In the data rows, the value 50 means zero.
Here are some points, each followed by its number:
[47 71 12 57 57 90 49 53 47 66 42 39 51 54 67] 0
[56 56 27 74 63 60 27 47 42 56 54 41 55 51 39] 1
[77 66 51 59 75 70 46 45 46 51 43 53 41 47 54] 2
[21 70 25 24  0 41 55 72 61 38 38 49 49 29 42] 3
[38 72  0 41 71 91 33 58 46 64 47 44 41 51 59] 4
[67 51 50 59 66 48 54 62 51 49 50 51 49 61 40] 5
[43 78 51 20 13 47 65 22 56 37 48 48 49 40 20] 6
[24 35 79  6 37 36 60 57 44 48 65 47 60 41 33] 7
[55 50 41 85 51 47 51 52 48 55 43 39 56 57 67] 8
[70 58 48 75 77 40 47 56 51 39 49 58 44 51 67] 9
[64 26 93 73 59 15 72 59 48 47 52 42 52 52 84] 10
[31 84 32 29  0 53 62 63 64 22 29 55 39 39 36] 11
[48 64  1 71 63 73 17 43 44 66 51 48 47 59 32] 12
[69 38 46 80 73 55 60 56 53 51 58 54 57 53 40] 13
[56 34 69 65 53 39 69 47 46 56 45 39 51 51 50] 14
[41 62 51  1  0 47 66 40 39 40 54 52 58 35 71] 15
[18 69 38 15  0 33 67 59 67 55 40 41 50 37 56] 16
[55 57 53 65 65 54 19 38 47 56 49 49 41 57 51] 17
[32 63 33 31  7 45 49 71 60 40 35 51 51 36 42] 18
[36 46 72 26 53 40 70 41 40 41 49 52 53 56 45] 19
[35 24 99 34 49 16 67 37 38 32 58 58 47 46 65] 20
New points follow, each followed by the numbers of its three nearest points above, nearest first.
[40 24 90 29 40 21 53 47 40 40 60 65 51 45 65] 20 19 7
[69 36 56 76 72 52 61 57 52 53 62 54 57 52 47] 13 5 14
[86 63 55 68 92 70 43 46 45 56 43 52 39 49 56] 2 9 17
[36 35 90 32 41 22 66 34 42 33 56 56 47 44 56] 20 19 7
[64 61 53 72 71 57 19 37 44 57 48 48 41 59 50] 17 1 2
[40 23 91 31 42 21 57 45 42 40 61 63 52 46 66] 20 19 7
[74 40 37 86 79 62 58 58 55 52 56 54 55 54 35] 13 5 1
[82 55 50 88 96 41 43 54 48 38 50 63 45 53 69] 9 13 2
[43 55 55  0  0 44 66 38 35 43 58 51 61 33 77] 15 16 7
[55 34 72 63 54 38 70 46 45 52 47 43 50 51 47] 14 5 19
[45 75 49 26 11 48 63 26 58 41 46 46 49 39 24] 6 11 18
[70 46 68 80 72 57 18 44 49 51 49 52 47 61 33] 17 5 1
[36 73  0 38 75 93 34 62 46 64 47 45 40 51 62] 4 0 12
